(in the rows, 128 means zero)
These are runs of 6 systems, one row a step. Runs of the same system follow the same rule from any start.
seq 1, B:
[[104 195 104 104 116  79  90 134 110 136 110 185 132 127 171 113 151 151
   93  69 110 153 123 127 153 146]
 [197 113 140 139 123 145 147 172 109 107 135 172  74 124 138  82 104 164
  175 100 126 129 124 155 149 173]
 [136 184 113  84  99 140  93  89 104  75 162 143 157 124 134 120 119 110
   97 128  99 125 103 193 147 150]
 [112 116  87 148 127 130 151 143 136  86 149 159 106  67  85 162 129 180
  160 112 127 188 114 121 163 178]
 [117 144  76  85  98 162 172 117 101  99 166 126 120 103 117 120 136 110
  174 131 140  58 107 151  98  99]
 [ 53 177 114 157 148 116 144 120 129 131 135 130 147 129 124 133 150 163
  156 131 171 160  83 142 206 117]
 [123  70 138 159 130 176 184 134 116 112 137  93  86 145  93  97 127  96
  164 174 136 104 101 161 130 122]
 [ 53 159 127 111 140 128 115 105 124 133 142  67 175 158  86 157 173 128
   87 160 122 140 111 151 114 109]
 [110  67 169 147 131 136 165 165 152 168 112  96 104  90  98 161 162 166
  154 163 154 124 131  91 121 138]
 [127 165 161 106 128 145 107 114 127 149 112  82 137 147 154 151 124  90
  127 181 154  76 143 129  79  61]]
seq 2, T, 10 rows:
[[157  97 204 126 128 110 106  93 157 100 163  86 183 103  97 147 112 148
  112 174 119 166 129 116 154 128]
 [132  86  96 140 135 147 137 115 147  76 144 112 140  59 107 172 117 100
  130 154 111 115 159  63  93  84]
 [ 87 142  51 132 144 123 144 128 140 169 107 160 150 107 155 157 145 115
  134  92 155  84 139  76 122  93]
 [109 137 138 166 138  99 148 142 120 186  76 156  77 176 181  81 127 104
  148 106 158 128 118 127 158 116]
 [154 126 181 142 155 123 104 134 107 142 123  92 131 226 121  67 132 118
   94 129 103 143 130 171 120 131]
 [161  79 175 114 122 131  98 150 134 114 135 109 149 108  94 141 159 160
   66 140  71 153 146 127 115 185]
 [160 144 109  88 101 153 106 157 124  84 132 145 104  52 137 183 126 141
  130 138 108 105 159 103  72 130]
 [151 188  86 117 128 132 108 113 147 148 120 182 149 102 176 174  88 134
  163 105 174 104 138 121 146 122]
 [143 127 117 158 124  98 146  73 142 142 115 158 107 165 150 101  61  69
  158 109 154 162 109 146 177 128]
 [124 101 107 140 153  99 149 104 113 111 163 101 149 195  76  69 125 117
  118  91  95 167 120 140 128 120]]
seq 3, H, 10 rows:
[[131 166 126 124 113  94 106  80 162 132 128 163 144  96 141 187  76 138
  146 125 161 187 119 129 177 159]
 [172  86 105 133 122 126 179  96 126  85 173 123 107 127  95  94  72  97
  189 118 130 132 128 123 118 106]
 [ 76 144  75 123 140  98 134 102 117 112 163 140 193 126 114  94 165 140
  102  82 109 133 102 122 176 113]
 [105 101 129 174 133 139 167 192 108 117 103 155  61  98 144  87 169 154
  155 122 132 125 114 106 162 131]
 [120 169 119 125 140 192 110 149  90 123 118 121 128 179 149 107 160 107
  101 146 116  69 115 193 118 122]
 [106 132 163 143 129 137 114 141 149 173  96 120 114 134 111 187 137 163
  118 156 149 171 112 165 157 202]
 [155 118 161  83  93 140 144 112 122 109 154  73  96 126  86 150 101 109
  160 174 129 123 132 150  54 117]
 [112 163 120  98 139 101 112  91 157 134 170 107 217  98 106 178 129 171
  136 125 153 133 129  98 140 103]
 [129  75 140 167 128 118 168 116 151 115 123 131 107  71 143 118 112 100
  169 151 154 117 133  61 152  75]
 [101 146  77 162 180 136 121 115 111 127 125 116 165 193 139  94 136  81
  103 109 119 104 138 117 122  65]]
seq 4, B, 10 rows:
[[174 131 147 134 150 119 119  91 136 155 145 108 151 218 106 105  75 114
  137 114 136 156 125 181 139 153]
 [136  68 163 107  97  82 127  93 138  99 151 113 146  94  97 111 134 112
   82 130  74 168 127 104 135 149]
 [147 139 103 122 155 138 113 178 116  79 152 124 144  85 118 139 152 175
  135 111 107 116 169  69  79  85]
 [133 143  97 139 134 165 124 144 136 166 104 183 155  96 188 134 147 133
  128 115 159  48 120 127 174 134]
 [112 164 116 167 127 131 123 126 110 127  77 162  48 171 164 119  93  76
  138 129 139 167 116 166 148 144]
 [155 112 122 102 128 116 142 105 122 143 162 101 139 200  69 109 108 135
  132 100 111 157 120 185 109 177]
 [115 103 173  79  81  80 134 114 125  99 161 112 147  60 107 113 165 157
  109 134  95 148 113 103 135 136]
 [150 155 121 143 159 170 114 176 121  67 149 127 137  75 136 149 134 174
  168 146 144 101 151  91 115  75]
 [114 139  77 157 142 185 127 106 143 155 102 166 157 119 163 159 121  90
  122 138 158  69 112 153 180 138]
 [ 75 132  96 157 126 108 154 112 122 146  87 133  52 175 118 133 108  77
  141 118 137 190 111 146 121 145]]
seq 5, R, 10 rows:
[[168 115  96 106 150 174 109 168 130 132 134 118 157 112 112 170 143 152
  108 119 108  73 176 104  55 130]
 [112 149 107  99  91 104 110 108 147 181  82 180 124  89 183 171 128 102
  103 109 142 103 132 109 131 148]
 [185 151 122 151 143 100 117 125 128 134 109 162  82 176 160 107  53 102
  165  92 143 160 156 125 118 120]
 [174 104 137 119 133 106 113  88 133 129 163 137 196 164 116  75 115 125
   88  91  93 136 118 156 174 163]
 [113 113 107 126 112 108 127 146 109  53 144 148 101  73 108 114 153 143
  102 109  68 179 130 100 127 143]
 [148 152  64 109 136 185 139 180 102 107 152 154 135 104 128 128 149 172
  158  98 129  58 137 137 101 127]
 [ 90 175 100 133 105 142 127 111 129 151  95 182 114 105 175 150 132 111
  130 129 160 114  90 166 197 161]
 [145 137 123 160 137 139 149 118 118 110 129 127  65 182 108 115  69 105
  182 135 148 178 114 178 133 144]
 [120 115 144  95 121 116 146  89 131 129 187  82 189 153  66 111 142 156
  124 133 122 138  92 172 151 152]
 [ 84 119 151 125 106 111 152 144 123  72 150 109 107  47 103 140 164 163
  150 158 125 159 114  86 132 102]]
seq 6, G:
[[141 168 111 119 119 107 138 159 114 129 113 144  45 134 129 150  93 146
  194 103 152 165 149 122  73 128]
 [179 143 160  92 119 127 123  93 136 158 168 123 197 150 140  98 108 142
  142 123 153  76 108 171 164 131]
 [123 111 148 170 128  92 113  97 141  71 125 148 116  86 132 125 102 107
  110 141 105 209 122  97 189 130]
 [141  94  62 132 161 172 163 151 112  91 172 102 143 138  73 114 137 134
  151 109 110  93 148 116  82 101]
 [ 54 146  95 110 104 114 135 121 127 178 103 160 145 100 153 139 187 130
   90 108 134 103  94 131 170 152]
 [137 163 144 163 139 144 136 177 100 113 100 141  36 153 154 110 109 138
  185 140 157 151 130 144 119 117]
 [152 136 165 112 140 161 104  98 129 143 156  92 192 180 109 119 126 127
  102 158 128 100 110 201 151 150]
 [102  90 156 139 105  96 129 112 150 102 117 121  98  73  96 171 128 128
  110 155 107 209 126  96 140 161]
 [141 130  99  90 131 152 156 142 117 113 168  92 137 115  98 141 134 140
  174 129 140  69 150 104  48  71]
 [ 90 150 128 138 129 112 116 101 155 183  98 161 176  99 182 150 144 123
  112 128 166 100 111 106 193 120]]
seq 7, G, 10 rows:
[[ 77  91 143 158 127 116 153 180 130 144  97 140  99  71 133 124 197 168
  118 131 124 134 120  75 153 134]
 [131 175 131 124 138 186 110 168  90 114 110 113  95 151 161 122 146 108
  128 159 129  67 139 154  80  85]
 [130 139 149 151 150 146  87 119 160 188  89 131 153 156 134 188 116 137
   95 149 149 148 129 160 160 187]
 [167  81 169 109  92 106 142 108 136 128 121 103  68 136 104 132  84  86
  140 150 114 158 144 128  70 142]
 [138 153 139  82 138  80 109 103 143 139 173  92 208 127 104 142 130 168
  126 108 132 129 146  94  99  90]
 [152  81 142 155 119 114 138 137 149 129 110 174 126  46 175 115 130 128
  132 122 133 101 142  57 172 113]
 [140 160  66 158 171 159 104 129 103  92 119 143 128 172 158 106 107  74
  114 108 110 102 154 124 105  76]
 [123  96  97 152 152 124 131 142 140 193 102 158 142 173 117 123 147 146
   95  75 120 143 123 147 166 206]
 [140 137 162  85  78  97 132 146  90 110 123 134  47 139 133  81 136 121
  125 115  93 155 120 158  90 155]
 [160 186 150  98 144 137  88 150 125 102 175 122 180 116 115 149 135 215
  138 125 133 135 133 149 139 142]]
seq 8, R, 10 rows:
[[107 148  54 136 127 169 145 131  93  69 131 150  97 117 145 108 131  76
  134 126 112  85 127 131 107  82]
 [ 89 145  65 158 165 148 145 149 130 178 111 157 137 165 117 147 147 164
  142  85 157 132 110 155 168 176]
 [118 121 176 112  78 114 162 122 105 137 116 129  56 142 135  78 134 104
  145 144 130 139  85 184 144 161]
 [131 189 160 125 158 134  96 137 114  84 171  81 156 161  93 139 124 182
  144 150 133 170 126 162 127 114]
 [140  69 159 123 103 161 148 119 158 115 148 117 154  43 104 164 142 144
  132 178 132 100 113 119 158 153]
 [ 79 164  79 128 134 138 139 108 125 105 126 103 112 114 122 175 117  82
  154 157 150 119 138 101  77  54]
 [121  95 116 162 163 117 164 130 161 214 113 129 156 155 123 135 127 151
  164 103 184 107 127 103 154 128]
 [110 110 192 133 108  84 136 106 113 140 107 107  98 163 153  57 138  70
  104 149 116 135 109 129 142  94]
 [150 128 161 162 193 137  89 178 122 112 135  90 156 171  98 124 147 181
  101 130 104 162 158 111 112 118]
 [146  78 158  94  92 157 116 141 136 146 113 128 139  71 138 147 171 122
   71 156  96  70 134 125 111 164]]
seq 9, D:
[[129  95 115 165 134 149 188 132 113 137 119 124  63 165 127  82 103  82
  188 136 156 107 114 143 126 103]
 [ 76 149 146 128 149  99 125 108 115 163 135  87 170 208 105  89 165 133
   97 119 127 148  98 166 152 124]
 [123  81 204 142 121 122 133 176 127 116 116 102  89  96 104 122 171 168
  111 166 104 164 126 112 129 158]
 [140 160 137  90 130 174  90 140 113 108 139  89 153 121 130 164 150 121
  100 170 109  71 151 137  65  93]
 [118 132 125 143 127 132 110 112 176 179  90 148 146  82 153 214 112 127
  131 149 174 126 136  98 151 146]
 [169 103 124 120 111 110 154  86 136 143 122 119  90 156 131 119  60  56
  166 128 144 119 145 121  79  94]
 [129 128 128 135 163  67 119  94 145 164 152 117 205 173 112  97 125 146
  115  79 129 157 134 100 154 109]
 [161  59 169 151 122 110 139 163 118 105 123 149 100  90 143  61 152 134
  105 118  85 131 137  83 148 133]
 [132 172  89 135 166 171  81 167  96 104 117 140 147 154 157 122 158 127
   79 112  92  89 154 135 102 106]
 [135 120 116 141 118 153 121 155 145 181  79 182 102 109 155 173 133 146
  117 115 144 121 123 150 160 214]]
seq 10, H:
[[ 70 178 118 139 110  77 135 121 115 120 106 172  89 105 170 106 137 130
  143 109 146 170  96 115 180 112]
 [173 114 131 166 164 177 154 169  99 114 145 127 111 180 122  59 123 146
  168 120 135  94 119 167 144 124]
 [ 82 131 140 122 114 142 105 107 123 126 122 120 160 130 119 131 175 119
   53 153  97 138  91 182 180 177]
 [114 130 129 134 127 151 144 183 118 106 120 109  54 104  86 177 137 172
  170 151 136 167 137 126  78 146]
 [137 149 120  66 103 156 134 103 131 156 158 106 180 116 126 154 137 128
  138 148 152  42 116 159 101 115]
 [ 97 157 163 160 133  94 120  94 158 134 114 127 127  99 146 169 101 130
  158 164 180 182 114 103 184 102]
 [159  72 117 156 164 149 167 111 129 114 160  81 139 172  87  91 101  92
  159 138 130 103 141 118  99  78]
 [ 59 124 117 124 137  84 119 112 134 157 121 116 185 130 120 124 188 131
   64 108 105 144 119  95 153 120]
 [140 107 163 153 138 129 142 205 111 137  93 129  57 119 151 104 151 150
  151 131 133 120 153  83  93 106]
 [166 160 142 108 142 165  73 124 120 151 117 126 178 169 169 125 134 107
   74 138 117  62 145 164 117 123]]
seq 11, T, 10 rows:
[[144  91 129 114 107 124 156  92 119 165 119 113 101 201 110  88 105  65
  116 120 116 119 116 180 108 160]
 [109 142 155  97 126  71 114 139 118 117 156 100 141 137  81 120 160 188
  107 102  95 198 128 121 111 147]
 [190  94 165 117 116 157 137 172 122  88 156 141 127  52 139 106 141 175
  154 142 120  79 141 102 131 120]
 [111 194  93 137 138 164  81 103 127  92 119 154 165  97 175 170 119  97
  102 152 133 106 129 134 157  99]
 [119 102  71 179 148 151 159 118 152 167  95 156  96 152 114 171  87 104
  162 111 162 152 125 139 144 171]
 [105 127 125  76  91  80 165  88 111 162 144 100 112 184 103  82 130  93
  132 104 121 129 105 160  93 125]
 [125 131 182 135 149  84 124 163 121 111 161 107 148 123 105  92 165 215
  139 114 123 176 124 103 156 122]
 [169  96 158 142 127 190 122 147 120  75 140 127 141  75 150 105 145 114
  113 179 109  60 131 124 142 103]
 [ 80 173  67 147 152 167  90 120 139 123  96 141 145 118 134 212 134 105
   89 144 131 137 137 131 130 135]
 [131  97 100 126 111 129 178 131 145 199  99 143  69 145 119 155 103 113
  179 109 168 120 125 138 101 167]]
seq 12, D:
[[105  92 144 150 142 128 171 121 147 190 104  80 102 165 110 142 116  98
  168 161 175 111 131 111  97  92]
 [115 112 197 115 129  76 128 100 140 188 124  70 161 177 124  99 145 111
  106 144 137 125 127 110 116  88]
 [153  87 208 155 156 102  96 149 142 136 109  95 141 125 133 119 142 137
   89 155 106 150 162  70 117 101]
 [177  96 138 127 146 153  88 141 136 145 105 123 159 125 152 142 139  99
   66 137  95  73 177  94  85 115]
 [143 132 102 131 133 112  92 131 153 185  70 169 127 124 172 176 115 108
   92  97 130 123 168  89 108 149]
 [204 123 124 113 119 100 118 129 134 167 107 162  95 161 158 114  71 111
  145  76 131 125 162 121  93 147]
 [186 149 135 109 129  73  88 103 129 127 146 164 166 156 147  91  95 140
  103  66 101 163 139 134 152 153]
 [184 104 111 142 133 123 110 149 120  65 147 181 124  91 131  99 114 152
  110  85  77 159 146 111 157 168]
 [142 151  44 115 131 167 118 148 100  80 148 182 136 107 135 120 139 135
  114  80  93  94 132 146 131 152]
 [106 169  65 137 117 147 145 146 115 130 118 197  92 103 146 141 132 155
  159  93 149 132  99 161 174 177]]

Which system made each of these runs?
seq 13, 2 rows:
[[173  83 145 129 152 127 142 109 163 194 138  88 162 178  90 153  89 129
  155 127 158 118 148 125  97 135]
 [103 110 177  99 100  49 124  80 144 148 129 103 153 110 130 111 143  99
   89 131 110 152 124  85 134  97]]
 | R
seq 14:
[[111 101  88 135 123 160 185 139 146 177 109 127  90 110 114 174 121 121
  192 138 183  84 125 118 102 129]
 [ 91 179 148 102 115  92 134  72 124 165 131  97 145 182 141 110 117  88
  141 141 165 119 100 157 129  78]]
 | H
seq 15, 2 rows:
[[132  93  98 182 156 167 160 190 117  88 116 138  60 100 114 130 134 147
  171 132 128 136 145  94 112 121]
 [102 153  82  92 116 163 126 110 112 162 123 130 163 155 145 127 160  90
   94 123 126  47 110 175 115 129]]
 | H
seq 16 (2 x 26):
[[113 141  95 133 163 169 152 118 138 148 155  77 156 168  72 176 113 139
  175 152 172 113 124 154  99 111]
 [ 71  86 158 127 102  97 164  76 156 173 118  95 145 106 118 137 152  91
  123 168 152 125  97 110 157 114]]
 | B
seq 17 (2 x 26):
[[ 90 159 183  92  96  60 135  80 128 125 153  85 125 140 108 118 120 124
  146 149 140 185 100 141 131 105]
 [157  99 159 141 165 129 142 151 130  93 185  93 173 110  91 100 142 193
  162 131 131 124 139  90 137  85]]
 | H
seq 18:
[[103  68 164 168 134 115 163 150 136 116 140 116 112 102  83 109 161 172
  138 140 123 178 103 116 181 161]
 [105 139 128  99 119 165 133 149  87  82 151  84 123 125 112 110 176 114
  112 162  99  79 125 142  75  84]]
 | D
seq 19, 2 rows:
[[154 152 135 168 144 166 106 127 120  46 144 157 139  82 164 115 105 123
  140 159 129 118 124 126 189  95]
 [109  96  44 188 168 187 146 119 138 116 118 145 137 143  99 155 119  92
  119 125 124 124 125 144 155 152]]
 | H
seq 20, 2 rows:
[[152 169 155  88  88  64 100  77 123  93 149 153 130 116 150 103  89 112
  115 109 107 179 118 138 151 134]
 [180 107 100 150 160 137 139 142 134  71 185 145 161  98  96 114 105 184
  169  96 121 143 143 104 152 125]]
 | G
seq 21 (2 x 26):
[[135  65 100 167 129 141 141 114 145  80 118 129  88  92  98 161  94  82
  124 148  98 170 151  91 111 137]
 [109 125  51  93 141 127 158 127 123 162 154 116 171 148  97 131 152 137
  136  79 132  73 140 108  76 102]]
 | D
seq 22 (2 x 26):
[[106 105  94 107 125  96 157 102 108 151 147 114 151 191 101  63 153 102
  101  77  97 116 107 149 120 132]
 [ 95 149 153 129 122  86 129 182 104 123 122 149 101 107 132  92 185 202
  124  97 116 171 114 112 159 147]]
 | G
seq 23:
[[ 53 128  90 135 154 111 153 129 107 132 133  80 133 174  91 107 174 108
  112 120 118 132 124 110  93  76]
 [ 92 119 164 141 138 129 143 192 121 189  95 120 114 128 143 112 203 183
  124 132 148  98 119 113 143 136]]
 | G
seq 24:
[[109 135 111 117 125  90 144  93 127 102 142  91 104 137 103 142  94  82
  156 136 131 160 147  89  62  60]
 [124 103 129 136 164 109 151 134 149 191 143 117 201 135 124 111 160 172
  141 102 160  84 131  85 155 100]]
 | G
seq 25:
[[ 50  94 126 144 112  93 168 106 123 119 114 103  94 113 111 110 158  80
  118 146 119 155 106  93 126  91]
 [120 128 130 143 182 149 142 176 113 150 145  75 151 181  95 108 166 176
  148 123 141 102 144 115  91  85]]
 | B
seq 26:
[[118 140 119 107 130 140 127 170  94  74 146 112 121  89 130 110 178 144
  118 134  97  91 146  91  76  72]
 [125 154 108 154 156 166 103 154 142 171  91 164 159 104 181 164 150 148
  120 128 161  70 136 113 164 128]]
 | H
seq 27 (2 x 26):
[[121 171 102 126 131 176 151 144 101  96 153 111  85 159  94 139 111 145
  188 145 152 135 104 197 111 140]
 [ 93 127 138  95 103 138 158  96 139 146 166 101 172 110  86 146 151 154
  144 155 153 113  76 178 169 161]]
 | H
seq 28 (2 x 26):
[[140 121  73  97 121 143 140 129  88  86 159 126 122 150 107  79 138  95
  110  92  77  93 137 145  75 112]
 [ 86 158 117 123 132 106 122 165 119 139 133 157 154 103 131 120 191 209
  111  89 125 147 106 125 181 163]]
 | B
seq 29, 2 rows:
[[100 161 192 108 111 126  83 129 120 153  94  95 122 157 135 149 160 124
   67 172 114 146 116 176 122 157]
 [173 111 185 121 125 137 111 156 149 129 121  95  99 106  98 188 108 162
  148 169 136 160 159 115  81 149]]
 | G
seq 30:
[[ 49 157  86 148 136 149 140 138  92 107 120 119 101 169 104 114 170 116
  108 130 111 153  91 181 146 144]
 [117 128 151 121 120 153 157 180 113 146 131 112  83 132  89 137 160 195
  168 140 148 139 102 176 126 183]]
 | R
seq 31 (2 x 26):
[[208 113 142  87 109 119  98 127 130  81 165 128 135  98 104 143  94 146
  118 117  82 147 165 121  78 151]
 [154 142  74 103 112 119 108 107 145  94 151 179 166  50 140 168 108 140
  125  94 116 122 144  91 138 136]]
 | H
seq 32, 2 rows:
[[128 193 118 134 157 134 111  86 123 140 138 110 158 208 133 127  84 101
  149 132 164 129 119 181 137  99]
 [128  51 157 152 126  98 157  94 158 151 136 109 143 138  77 119 120 128
  118 129 118 181 110 129 174 177]]
 | T
seq 33, 2 rows:
[[ 79 173  99 134 137 180 121 134 119  98 129 120 147  81 144 171 161 122
  131 173 149  78 118 123 135  79]
 [ 97 121 104 185 154 171 144 126 150 172  78 130 103 146 137 178 113  94
  151 158 179 118 121 136 150 132]]
 | G
seq 34, 2 rows:
[[104 137 151  49  82 103 136 126 127 169 147  99 150 108 101 150 178 171
  113 129 127 110 111 146  96 161]
 [143 171 187 118 117 120 110 140 133  99 135 122 115  66 157 155 114 165
  177 171 168 130 133 100 134  83]]
 | H
seq 35, 2 rows:
[[112 134 162 136 139 168  91 123 129 119 130 118 197 108 142 135 175 135
   63 173 112  96 107 152 185 134]
 [105 112 107 160 131 180 131 150 135 110  90 123  62  99 107 205 119 107
  134 174 131 150 138 130 102 153]]
 | T
seq 36, 2 rows:
[[158 102 110 174 181 138 149 177 119 122 154 146 148 150 110  74 143 194
  159  77 129 125 131 115 165 134]
 [ 94 123 136 120  99 159 131 132  95 101 121 138 119 109 151  82 184  99
   77 152  93  90  89 167 165 139]]
 | R
seq 37 (2 x 26):
[[172 108 197 105 125 148 106 165 114 100 146  94 144 101 136 103 164 152
  105 164  99  79 149 111  96  96]
 [133 148 120 150 156 160  66 133 152 122  99 142 169  86 156 204 129 127
   82 154 128 118 162  96 136 122]]
 | H
seq 38:
[[201  92 158 164 134 150 110 144 136 136 101 167  99 148 146 114  93 129
  117 120 115 151 135 165 167 203]
 [148 135 102  91  99 135 104 104 111  80 146 133 115 135  98 142 107 100
   89 121  72 165 131 176  93 179]]
 | H
seq 39:
[[115  96 148 138 115 128 184 113 105 123 145 114 114 153 131  38 139  96
  155 137 135  92  84 155 166 101]
 [ 82 148 150 158 167 143 107 143 104  85 144  85 150 167  97 107 173 149
   89 154 102 167 111 154 153 117]]
 | B
